These views show one set of named points, seen from different sides, and a view may be mirrored.
A view may leave some points out, and in a few views one point is out of place. Which views, in the order they come, and which point in each? Write no view if none.

Scene 1 (7 views)
view 1:
  Vive -9, 42, 4, 50, -12, 22, 27, 7, -1, 11, -21, 0
  Razat -23, 42, 19, 49, -12, 1, 26, 22, -2, -8, -30, 8
  puv -22, 36, 1, 33, -5, 14, 20, 22, 17, 11, -4, 0
  Gen -19, 40, 12, 45, -11, 4, 23, 18, 1, 1, -16, 0
  visu -22, 34, 9, 42, -18, 17, 26, 19, 7, 0, -27, 25
view 2:
  Razat 38, -31, 0, -25, -40, 39, 17, 27, -6, -4, -26, -19
  Vive 29, -53, 3, -19, -40, 53, -5, 20, -3, 4, -21, -6
  visu 47, -26, 16, -24, -29, 51, 2, 26, -6, 1, -28, -8
  dugur 43, -30, 18, -27, -40, 38, -7, 24, 7, -11, -18, -9
  zomam 30, -44, 1, -40, -43, 36, 4, 22, -8, -3, -23, -17
  puv 45, -45, -4, -46, -30, 60, -4, 11, -5, 13, -20, -15
view 3:
  Rabi -8, 17, 8, 99, -98, 76, -22, -2, 2, -21, 51, 58
  Gen 4, 25, -5, 100, -96, 87, -12, 9, 4, -32, 55, 72
  zomam 9, 25, -9, 99, -96, 76, -16, 13, 3, -36, 60, 71
  visu -14, 13, -1, 101, -96, 83, -18, -5, 1, -15, 53, 78
  Razat 3, 26, -13, 98, -100, 83, -6, 4, 3, -23, 52, 85
  puv -8, 16, 8, 104, -88, 100, -22, 17, 7, -39, 58, 65
view 4:
  zomam 99, -44, -46, 39, -29, -24, -12, -33, -31, -76, 74, -12
  Rabi 110, -55, -44, 39, -22, -30, -22, -29, -33, -80, 70, 19
  puv 116, -41, -30, 30, -24, -24, -24, -25, -52, -85, 66, -6
  dugur 96, -41, -43, 34, -16, -27, -42, -36, -25, -84, 69, 12
  Razat 91, -36, -45, 30, -19, -22, -21, -39, -18, -81, 74, -4
  visu 103, -48, -40, 30, -18, -31, -37, -31, -22, -86, 72, 10
  Gen 100, -39, -42, 34, -23, -21, -17, -34, -34, -80, 70, -4
view 5:
  Gen -1, -82, 3, -2, -70, 33, -45, -1, -2, 1, 8, -14
  visu -5, -85, 0, -9, -73, 32, -43, -9, -11, 16, 31, -21
  Razat 0, -73, 8, -6, -77, 35, -52, -7, -1, 13, 10, -12
  zomam 8, -83, -2, -7, -74, 33, -40, -2, 1, 0, 1, -15
  puv -15, -93, -9, 5, -66, 36, -36, 1, -6, -14, 18, -13
  Rabi 2, -95, 2, -11, -57, 25, -39, -7, -13, 6, 24, -25
view 6:
  zomam -20, 4, 14, -4, -6, 7, 10, 15, -3, -8, -10, -23
  Gen -21, 8, 13, -3, -6, 13, 5, 7, -6, -18, -8, -22
  puv -26, 12, 11, -8, 5, 2, 10, -12, -19, -21, -2, -22
  Vive -27, 16, 11, 11, 11, 13, -2, 4, -2, -9, -12, -22
  Razat -23, 9, 13, -7, -16, 25, 3, 14, 4, -19, -8, -17
  dugur -15, 15, 5, -5, 12, 29, 18, 20, 3, -16, -4, -30
  visu -30, 15, 5, -7, 3, 32, 15, -1, 7, -18, 0, -22
  Rabi -24, 6, 6, 6, 12, 24, 20, -1, 1, -17, -3, -35
view 7:
  Gen -16, 20, 30, 88, -25, 36, 38, 1, 34, 13, 50, 7
  Rabi 1, 12, 25, 83, -39, 29, 33, -14, 22, 11, 47, 3
  Razat -24, 20, 26, 86, -26, 50, 42, 1, 34, 10, 45, -4
  zomam -20, 28, 34, 85, -22, 37, 32, 2, 26, 13, 52, 9
  dugur -7, 15, 21, 86, -34, 46, 22, -11, 21, 20, 55, -6
  visu -9, 4, 19, 75, -29, 42, 37, -12, 30, 8, 45, -4
  Vive -8, 27, 13, 86, -21, 26, 42, -12, 30, 19, 52, 9
  puv -7, 5, 33, 82, -21, 21, 35, 0, 44, 12, 56, 19
Views that do not fit: view 4
  moved in view 4: dugur

Scene 2 (5 views)
view 1:
  bepe 12, -23, 90, -32, -58, -20, -14, -19
  Redu 35, -20, 77, -17, -49, -9, -29, -17
  nozil 30, -14, 74, -14, -37, -14, -10, -27
  Vof 15, -20, 87, -29, -48, -26, -4, -23
  fini 24, -14, 74, -13, -44, 0, -23, -29
  bepat 18, -10, 73, -12, -35, -7, -6, -36
  ramik 26, -18, 95, -10, -54, -8, -4, -26
  Lubar 18, -16, 74, -26, -35, -25, -4, -28
view 2:
  nozil 18, 5, -51, -18, -14, 24, -13, 13
  bepe 28, 25, -38, -38, -6, 3, -13, 19
  ramik 30, 2, -44, -41, -18, 16, -5, 11
  bepat 17, 9, -56, -17, -25, 20, -3, 11
  fini 11, 9, -43, -24, -26, 17, -17, 4
  Vof 30, 22, -47, -30, -4, 10, -7, 24
  Lubar 23, 19, -55, -15, -7, 17, -7, 23
  Redu 13, 6, -36, -28, -12, 19, -29, 6
view 3:
  nozil 10, 30, 5, -91, 23, -14, 54, -11
  Vof 31, 29, -2, -88, 11, -8, 46, 6
  ramik 8, 38, -12, -84, 5, -15, 44, -6
  bepe 28, 26, -11, -95, 1, -9, 52, 10
  Lubar 30, 31, 10, -89, 23, -10, 53, -2
  fini 6, 33, -2, -98, 14, -19, 67, -12
  Redu 2, 17, -5, -104, 13, -14, 59, -5
view 4:
  nozil -5, -31, 27, -5, 17, -9, 9, 10
  bepe -19, -35, 19, 0, 20, 15, -11, -2
  ramik -14, -21, 18, -2, 4, -7, -5, 5
  fini 1, -29, 34, -11, 22, -12, -2, 4
  Lubar -6, -31, 22, 6, 26, 9, 15, 12
  bepat -3, -31, 27, -4, 17, -11, 15, 14
  Vof -16, -32, 16, 6, 19, 15, 2, 5
  Redu 3, -19, 33, -6, 26, -2, -14, -2
view 5:
  Lubar -1, 20, -56, -62, 25, 0, 14, -33
  ramik -17, 31, -43, -67, 45, 4, 9, -12
  fini 11, 33, -48, -62, 47, -8, 15, -14
  Redu 10, 44, -50, -74, 38, -8, 6, -13
  bepat 3, 16, -53, -57, 45, -2, 17, -22
  bepe -12, 45, -38, -64, 21, 0, 15, -26
  nozil 4, 23, -58, -68, 40, -3, 8, -21
  Vof -13, 31, -47, -64, 20, 4, 13, -31
Views that do not fit: view 4
  moved in view 4: nozil

Scene 3 (7 views)
view 1:
  ropo 7, 18, 2, -3, 15, 36, 16, 43, 33, 23, 47, -6
  defep 4, 19, 8, -9, 16, 31, 18, 35, 29, 15, 41, -9
  saz 22, 22, 9, -3, 0, 35, 24, 35, 20, 16, 57, -3
  nifoz 11, 24, 6, 7, 8, 33, 23, 50, 28, 29, 48, -4
  zuti 23, 12, 2, -5, 8, 38, 20, 33, 21, 12, 50, -11
  gidil 13, 18, 13, 2, 12, 32, 26, 41, 25, 18, 33, -10
  Bur 16, 13, -5, 5, 13, 37, 18, 48, 29, 25, 46, -11
  gud 1, 20, 6, -10, 15, 25, 17, 34, 26, 13, 46, -11
  gage 15, 24, 5, 12, 5, 29, 27, 52, 22, 29, 47, -7
view 2:
  sebo -28, 15, -4, 4, 1, -6, -3, 0, 5, 10, -4, -4
  nifoz -29, 8, -10, 7, 2, -11, 10, 8, 10, 10, -1, -12
  Bur -25, 11, -15, 9, 3, -6, -1, 9, 22, 12, -3, -4
  ropo -23, 12, -8, 6, 5, -3, 1, 2, 11, 7, -3, -2
  gidil -36, 17, -4, 1, -3, -12, -7, 5, 7, 18, -5, -8
  gage -32, 9, -12, 4, -2, -17, 12, 12, 15, 14, 1, -15
  gud -20, 19, 0, -10, 1, -7, -2, -3, 9, 8, -2, 3
  neb -28, 20, -5, 3, -1, -5, -12, 0, 11, 14, -5, 2
  saz -27, 25, -9, 11, -10, -22, 8, 1, 11, 7, 7, 0
  Dogad -36, 16, -5, 2, -3, -11, -7, 6, 7, 18, -5, -9
  zuti -25, 27, -11, 9, -8, -15, -5, 1, 19, 11, 2, 6
  Zibit -23, 23, -6, 1, -1, -6, -10, -1, 15, 11, -3, 6
  defep -25, 18, -1, -3, 1, -6, -5, -3, 6, 9, -4, 1
view 3:
  gage -1, 17, 10, -24, 11, -15, -6, 25, -15, -23, -12, 15
  saz -13, 7, 6, -16, 10, -15, -1, 6, -5, -23, -3, 19
  ropo -19, 16, 3, -15, -2, -17, 2, 24, -11, -29, -17, 9
  nifoz -5, 20, 6, -21, 5, -15, -2, 25, -13, -27, -12, 12
  neb -24, 7, 8, -10, -5, -20, 4, 21, -15, -20, -20, 17
  defep -23, 9, 6, -8, -8, -12, -1, 21, -12, -27, -19, 18
  Dogad -11, 13, 12, -13, -3, -17, 2, 23, -19, -15, -18, 22
  sebo -17, 15, 6, -11, -6, -15, 3, 21, -13, -25, -17, 17
  Bur -17, 13, 7, -21, 8, -25, 3, 26, -14, -23, -18, 6
  Zibit -29, 3, 7, -9, -2, -20, 1, 18, -11, -23, -20, 15
  gidil -12, 11, 12, -12, -3, -16, 1, 22, -19, -16, -18, 23
view 4:
  gud 5, 24, 8, 18, -10, 30, 8, -24, 32, 35, -7, -37
  saz 17, 33, 5, 18, -20, 38, 13, -23, 32, 38, 15, -40
  Zibit 8, 20, 4, 12, -20, 29, 11, -17, 30, 33, -2, -42
  ropo 5, 18, 3, 9, -9, 34, -1, -14, 30, 44, -2, -43
  defep 6, 20, 5, 19, -14, 32, 8, -19, 34, 39, -7, -40
  neb 6, 19, 3, 12, -24, 31, 9, -16, 33, 40, -4, -42
  gidil 6, 26, 3, 15, -27, 35, 5, -21, 38, 52, -1, -40
  nifoz 7, 28, 2, 8, -10, 40, -8, -19, 32, 56, 6, -41
  zuti 15, 25, 3, 8, -23, 34, 12, -17, 29, 34, 12, -44
  gage 7, 35, 3, 5, -14, 40, -8, -23, 33, 58, 10, -39
  Bur 5, 23, 2, -3, -17, 32, -3, -15, 28, 46, 4, -44
  sebo 6, 19, 3, 16, -15, 35, 3, -16, 35, 47, -3, -42
  Dogad 5, 26, 2, 14, -27, 36, 4, -20, 38, 53, -1, -40
view 5:
  Bur 17, 28, 1, 62, 21, -11, -49, -4, -31, -47, 11, -26
  zuti 27, 32, 2, 52, 16, -12, -31, -5, -37, -53, 17, -32
  neb 30, 31, -9, 47, 17, -10, -43, -5, -38, -45, 7, -29
  nifoz 15, 35, -4, 60, 19, -12, -53, 13, -28, -47, 14, -29
  gage 15, 40, -1, 65, 18, -11, -50, 16, -30, -48, 16, -22
  Dogad 31, 39, -10, 55, 18, -6, -47, 7, -37, -46, 8, -24
  saz 23, 37, 2, 52, 15, -13, -32, 10, -33, -55, 23, -37
  ropo 18, 27, -7, 50, 19, -14, -52, 0, -31, -45, 10, -33
  gidil 31, 39, -11, 54, 17, -7, -45, 8, -37, -45, 8, -24
  Zibit 26, 30, -6, 43, 15, -14, -39, -9, -39, -46, 10, -30
  sebo 25, 32, -11, 48, 18, -11, -49, 4, -33, -45, 9, -33
  gud 20, 33, -10, 37, 11, -20, -44, 1, -38, -42, 11, -28
view 6:
  Zibit -13, 53, 12, -33, 21, -19, 2, -22, 10, 36, 17, -22
  gage -12, 39, 13, -47, -7, -21, 3, -11, 4, 50, 24, -29
  gidil -8, 43, 14, -41, -1, -18, -1, -19, 7, 46, 25, -23
  saz -22, 53, 24, -40, 4, -23, -2, -25, -5, 46, 21, -25
  ropo -15, 44, 7, -36, 11, -23, 0, -13, 8, 37, 13, -32
  Bur -15, 42, 9, -42, 14, -25, 6, -9, 9, 44, 23, -30
  Dogad -4, 41, 10, -35, 4, -21, -4, -21, 11, 42, 27, -21
  gud -11, 54, 11, -34, 10, -11, 1, -22, 10, 33, 7, -23
  neb -9, 48, 10, -32, 18, -21, -1, -21, 12, 36, 21, -22
  zuti -18, 55, 21, -38, 19, -23, 3, -23, 3, 44, 25, -21
view 7:
  nifoz 53, -6, -2, 26, -11, 39, -7, -59, 24, -76, -7, -42
  Bur 46, -4, -2, 32, -8, 32, 4, -65, 18, -82, -10, -36
  ropo 44, -11, 2, 32, -17, 33, -5, -62, 19, -83, -2, -35
  Zibit 30, -3, 4, 31, -15, 27, -6, -68, 18, -81, -1, -24
  gage 54, 0, -6, 23, -7, 40, -6, -60, 26, -72, -11, -41
  sebo 39, -8, 1, 26, -16, 32, -12, -63, 21, -82, 1, -36
  defep 34, -7, 2, 28, -20, 32, -14, -65, 19, -80, 2, -28
  saz 41, 1, 13, 23, -5, 32, -5, -61, 35, -67, 0, -31
  neb 31, -4, 0, 27, -13, 27, -8, -68, 17, -84, -1, -30
  gidil 36, 0, -6, 18, -10, 31, -15, -66, 20, -79, -4, -37
  zuti 33, 2, 9, 27, -5, 26, 1, -68, 26, -75, -3, -26
  gud 35, -6, 2, 32, -24, 35, -14, -64, 19, -75, 1, -22
Views that do not fit: view 4, view 6
  moved in view 4: saz
  moved in view 6: gidil

Scene 4 (6 views)
view 1:
  dobut 19, -43, -49, -6, 61, -16, -54
  sadi 12, -59, -37, -12, 94, -38, -40
  Telar 14, -39, -47, -6, 61, -17, -61
  miko 9, -62, -39, -3, 90, -37, -54
  pep 12, -55, -32, -12, 91, -40, -41
  Der 11, -64, -38, -11, 87, -45, -49
  boka 24, -46, -41, -14, 59, -16, -61
view 2:
  miko 20, 4, -3, 20, 5, 7, 36
  sadi 17, 2, -14, 27, 9, 15, 44
  boka -3, -21, 5, 22, -17, 16, 21
  Dol -5, -15, 13, 32, -15, 20, 17
  dobut -8, -10, 9, 27, -18, 15, 26
  Der 27, -1, -6, 27, 6, 11, 39
  mubul -6, -3, 13, 30, -12, 19, 17
  famat 16, 1, -1, 27, 9, 12, 37
  Telar -5, -7, 14, 23, -18, 19, 22
view 3:
  Lale 18, -27, -6, 3, 12, -1, 26
  Telar 20, -20, -12, 1, 13, 0, 28
  boka 18, -31, -6, -5, 7, -2, 34
  miko 6, 3, -5, -32, 7, 1, 30
  mubul 19, -15, -10, 4, 14, 9, 30
  pep 3, 4, -11, -30, -9, 4, 39
  dobut 26, -20, -8, -1, 8, 1, 30
view 4:
  Telar -4, -3, 14, -23, -18, 14, -16
  mubul -8, -12, 12, -21, -22, 12, -15
  Der -9, -21, 3, -32, 7, 41, 4
  famat -15, -22, 7, -25, 3, 37, -2
  miko -14, -18, 3, -33, 5, 41, -8
  Dol 3, -10, 15, -19, -20, 10, -12
  Lale 4, -2, 14, -19, -17, 11, -15
view 5:
  miko 19, 33, -2, 1, -7, -21, 2
  Der 21, 33, -11, 11, -9, -20, 1
  Telar 2, 11, 1, -17, -12, 3, -10
  sadi 17, 38, -6, 14, -4, -11, 8
  boka -10, 11, -5, -10, -15, -2, -10
  Dol -2, 6, -5, -12, -7, 4, -15
  dobut -11, 20, -2, -4, -13, -7, -8
  Lale -2, 4, -3, -16, -14, 0, -13
view 6:
  famat 33, 28, 39, -12, -16, 36, -28
  Telar 26, 38, 48, -27, -1, 15, -4
  mubul 30, 44, 43, -20, 0, 19, -1
  Dol 30, 47, 54, -21, 0, 14, -6
  Lale 28, 43, 53, -27, 2, 9, -8
  sadi 33, 23, 44, -12, -29, 41, -28
  boka 31, 35, 60, -24, -4, 10, -8
  miko 32, 21, 34, -12, -18, 29, -29
Views that do not fit: view 5
  moved in view 5: dobut

Scene 5 (6 views)
view 1:
  fitan -7, 38, 22, 48, -37, 23, -32, 31
  pif 22, 41, 37, 62, -32, 12, -31, -4
  Buvi -4, 19, 44, 74, -4, 0, -36, 7
  fad 15, 45, 27, 73, -31, 27, -26, 4
view 2:
  Buvi -5, -2, 2, 14, -18, 22, 5, -4
  lide 5, -7, 22, -9, -40, 26, -19, -4
  fitan 11, -9, -7, -18, -22, -13, -17, -10
  fad -2, -7, -9, -10, -6, 24, -23, -39
  Ved -13, 11, 12, 10, -17, 3, -1, -8
  pif -9, 1, -10, -2, 4, 14, -7, -40
  mozam -13, -3, -2, -4, -17, 11, -26, -25
  sofet -32, -9, -5, 16, -27, 21, -26, -9
view 3:
  pif 47, 41, -35, 7, 5, -4, 19, -29
  fitan 25, 2, -28, 29, -11, 5, 8, -14
  Ved 20, 14, -30, -2, 7, -30, 5, -18
  mozam 29, 30, -21, 13, 10, 1, -1, -20
  fad 47, 39, -18, 8, 6, 12, 11, -24
  Buvi 38, 4, -29, -13, 11, -19, 1, -27
view 4:
  mozam 0, 20, -2, 27, -28, 15, 24, 10
  lide 29, 18, -23, 11, -21, 28, 5, 18
  Ved -2, 26, -39, 25, -38, 7, 18, 5
  fad -2, 4, 7, 30, -27, 8, 27, 28
  Buvi 9, 31, -36, 33, -33, 5, 14, 29
  pif -14, 7, -7, 38, -32, -6, 32, 24
view 5:
  sofet -116, -70, 19, 27, -65, 54, -50, -25
  Buvi -92, -68, 21, 25, -38, 34, -60, -28
  fad -94, -98, 21, 20, -53, 55, -75, 4
  lide -93, -79, -1, 46, -82, 54, -64, -27
  fitan -67, -64, 9, 43, -56, 62, -81, -8
  mozam -99, -83, 12, 29, -62, 56, -72, -10
  Ved -98, -62, 5, 28, -47, 35, -79, -31
  pif -103, -82, 22, 12, -42, 48, -86, 3
view 6:
  Ved 27, -12, -6, -78, -15, 21, 2, 11
  lide 11, 6, 26, -61, -12, 0, -13, 12
  fitan -11, 1, 0, -59, -9, 38, -9, -2
  fad 25, 26, -3, -44, 9, 30, 3, 5
  Buvi 37, -1, -1, -75, -12, 16, -15, -4
  mozam 15, 13, -10, -52, -1, 20, -1, 14
  sofet 26, 8, -26, -59, -7, -2, -18, 17
Views that do not fit: view 1, view 5
  moved in view 1: fitan
  moved in view 5: lide
